One vector is turned by the same rotation once a tick. Each row is the vector after some number of ticks, and that number follows the row.
The counts run from 0 to 189.
[ 98 113 105 158 133 135 124 108 172 113 118  83 122 149  73  92 137 130
 129 161 102 130 133 134 119 141 153  75 110  94 107 110 132 145 107 158
 182 116 118 150 146 169 143  75  88 139]
114
[143 122  90 138 178 147 116 141 170 153 152 107 136 163 110  75 124 109
 158 131  73  85 149 122 130 146 122  91 144 124 135 162 174 135 133 139
 163  96  91 155 151 158 129 111 106 141]
48
[138 131 105 164 155 155 112 122 181 122 133 116 138 170  82  82 134 122
 136 157  91  87 141 130 163 132 140 105 125  86  99 147 152 138 108 159
 155  81  83 117 151 171 134 119 144 136]
62
[143 129  87 159 158 152 115 113 183 126 126 108 129 169  98  79 153 120
 157 142  80  79 143 139 135 138 146  96 127  98 129 145 177  98 117 158
 144  98  87 124 145 160 134 105 137 130]
58
[123 127  93 182 143 160 118 123 153 134 125  91 144 161  96  88 142 124
 121 138  82 102 130 134 118 108 144  64 111 121 103 135 147 156 107 137
 188 127  95 152 162 150 144 100 101  96]
18
[111 118  74 157 153 159 116 114 170 126 104 100 132 144 124  94 149 127
 122 143  85 107 151 133 129 115 150  74 147 103 104 122 151 129 101 155
 179 116 106 151 142 150 118  81  99  81]
24
[121 120 103 164 132 114 120 109 174 120 153  85 133 146  57  87 169 116
 144 143 100 122 146 144 118 139 142  83 107 112 117 132 142 137 117 140
 182 103 120 146 148 163 157  96  91 124]
109
[133 117 102 119 170 142 112 120 173 103 124 129 113 140 102  92 123 104
 157 173 102 115 173 131 158 146 136  85 123  96 120 146 141 176 123 137
 174  92 125 174 134 175 121  95 115 151]
81
[132 136 114 164 132 165 115 111 164 115 128 102 140 162  91  93 152  99
 177 158 115  99 144 161 140 137 167 102 129  97 116 154 151 157 155 145
 165 107 132 158 148 171 145 104  91 159]
95
[142 108 102 140 124 135 102 116 172 135 137  82 131 149  89  97 178  98
 167 153 121 113 152 161 135 152 173 115 125  87 102 135 124 129 120 163
 157  96 109 149 147 179 147  98  96 120]
102
[141 122 104 178 126 173 105 138 143 151 134 107 159 140  93 104 130 112
 159 140 123 106 154 141 130 139 170  71 110 101  93 162 161 141 128 130
 159 105 112 149 176 148 134 109  69 136]
1
[126 125 118 156 128 168 110 120 167 115 131 101 133 160  96  96 149 105
 174 161 119 105 147 160 140 138 166  94 136  87 105 157 136 163 148 152
 164 101 126 159 146 172 147 112 101 157]
96
[123 114 118 155 134 162 111 123 171 116 136  96 126 157  89  98 143 115
 176 166 126 114 150 155 138 155 160  94 136  79 101 159 129 155 147 158
 161  94 118 154 147 171 146 109  99 155]
97
[141 127  88 135 171 152 114 135 164 147 153 107 137 165 121  74 140 101
 162 134  68  83 149 127 128 138 131  93 150 125 140 165 170 143 130 139
 169 103  91 158 140 163 134 117 112 130]
49
[129 120  91 139 170 129 113 115 175 102 144 115 133 159  90  91 157 110
 142 148  82  99 173 142 149 131 134 106 146  78 109 144 147 153 102 160
 175  83  97 123 130 171 125 122 137 115]
66
[110 135 100 152 177 157  97 139 163 141 117 124 165 143 132 111 139 108
 132 148  79 106 164 133 140 127 151  75 145 123  93 141 160 173  93 142
 171 101 107 139 149 158 115 117  82 130]
35
[147 115 116 156 126 127 115 116 162 142 130  77 141 163  67 100 157  97
 152 151 113 108 135 152 125 148 164 108 103  95 108 126 128 135 120 157
 156 101 107 144 169 188 152  94  90 142]
104
[123 111  90 151 129 160 127 144 151 120 128 102 131 161  93  85 127 119
 117 125  85  97 144 125 133 110 151  79 146  70 103 122 166 165  94 150
 189 104  96 132 149 162 127 130 124 117]
157
[124 122 103 148 130 140 130 124 186 140 110  95 139 125  81  93 143  95
 115 141  99 114 135 136 143 126 166 100 109 112 109  98 162 142 101 140
 181 113 123 159 147 173 120  77  78 121]
120
[148 129  80 142 140 148 108 123 148 131 116 125 136 133  99 104 126 117
 126 125  83 106 179 121 147 104 133  55 128  87 102 128 179 149  86 121
 161  83 119 143 168 159 132 114 114 135]
167
[143 124  99 135 171 124 103 105 154 101 102 120 134 168 107 111 148  94
 141 157  81 102 166 150 135 127 151  92 123  84 108 121 144 158  88 156
 163  96 106 127 148 188 136 110 131 137]
70
[138 112  96 143 128 136 119 107 162 121 131  77 127 160  87  96 162 102
 168 145 115 109 156 159 119 152 153 106 150  76 121 136 138 127 144 159
 161  94 125 161 152 176 146  97  94 132]
100
[129 127  95 157 161 157 126 120 171 150  90 102 149 146 110 105 117 110
  99 141  85  98 146 127 137 122 138  77 140 101  98 109 159 139 101 142
 163  99 103 150 172 164 109  91  96 107]
28
[145  98  87 127 169 139 111 136 126 134 117 124 135 141 115  94  98 122
 152 152  98 108 179 115 140 146 146  65 125  83 119 148 159 155  99 136
 163 102  94 152 157 159 113  95  93 139]
175
[164 100  75 121 165 140 116 132 132 137 110 120 131 135 129  94 121 104
 163 135  87 104 185 128 127 139 148  66 130  90 131 145 174 142 112 128
 163 103 106 169 151 160 117  98  97 125]
177
[107 127  98 152 186 147 102 135 155 141 114 118 157 148 129 110 112 122
 141 150  82 108 162 125 122 147 134  62 145 114 105 144 164 146 101 146
 159  95 106 135 160 156 117 107  77 151]
37
[ 95 124 100 143 137 151 114 138 187 125 125 105 144 117 108 106 157 103
 145 131 101 128 161 146 126 136 167  80 147 108 109 125 176 155 104 138
 187 106 136 154 130 164 121 110  64 130]
127
[135 121  93 134 178 147 109 146 172 162 147 107 136 156 112  80 116 112
 154 144  80  94 149 113 139 155 123  88 137 123 124 165 161 134 122 139
 157  87  85 154 157 163 127 115 106 146]
47
[130 107 105 152 135 138 123 111 163 120 133  83 130 158  78  92 147 111
 169 151 120 108 152 155 121 162 149 103 148  72 121 145 137 128 150 158
 159  93 122 155 155 176 141  98  91 147]
99
[120 108  91 125 126 151 106 161 161 145 160  86 125 148 112  93 134 111
 162 115  85 111 151 130 104 141 146  68 151 103 123 144 165 154 112 145
 184 106 108 160 146 164 150 132  88 142]
142
[122 125 111 146 129 154 127 129 191 139 105  93 138 127  88  98 142  92
 114 142  98 116 134 135 145 122 165  95 111 114 101 101 158 160  98 137
 183 106 126 169 150 178 123  89  84 124]
121
[135 127 103 160 163 146 123 116 174 116 130 114 137 176  74  83 129 118
 130 150  87  85 149 132 153 131 126 102 134  82 109 144 152 142 117 152
 160  79  90 122 155 172 132 114 141 143]
63
[147 118 100 166 126 170 100 144 154 149 127 109 152 128 104 105 146 107
 166 137 125 110 160 143 136 136 181  74 112 105  89 162 161 135 121 130
 158 103 112 150 167 151 132 109  73 129]
0
[102 116 118 155 147 142 138 142 195 132 125  98 144 119  74 100 124 106
 122 138 104 124 151 129 133 147 145  77 122 104 111 116 166 155 107 128
 184  98 128 155 153 163 115 107  70 137]
124
[151 107  81 152 131 150 111 130 162 153 140  79 128 144  98  97 157 113
 140 124  89 110 150 135 114 125 141  66 123 114 105 141 137 126 111 138
 172 104  93 163 171 158 147 109 108  79]
14
[137 123 112 163 146 154 117 121 184 122 138 114 141 138  81  88 159 102
 181 155 120 101 155 158 148 152 166  98 111 110 120 166 166 134 149 139
 157  96 124 150 141 156 133 101  90 152]
93
[150 116 102 124 164 141 122 118 165 109 107 118 128 146 113  96 141  82
 172 163 100 100 163 155 142 148 173 104 121 104 138 136 158 155 124 143
 164 114 123 170 128 176 120  78  96 142]
85
[165 103  79 120 160 149 109 136 145 136 114 122 130 129 133  97 133 100
 167 140  93 103 184 131 137 132 161  71 123 100 127 150 170 139 108 130
 158 106 101 170 151 157 121 103  99 114]
178
[129 119  94 146 173 119 112 115 165 102 140 120 142 164  86  89 158 108
 147 155  88  98 172 143 147 138 144 108 135  81 112 140 148 143  91 163
 169  92  92 109 129 173 120 110 123 117]
67
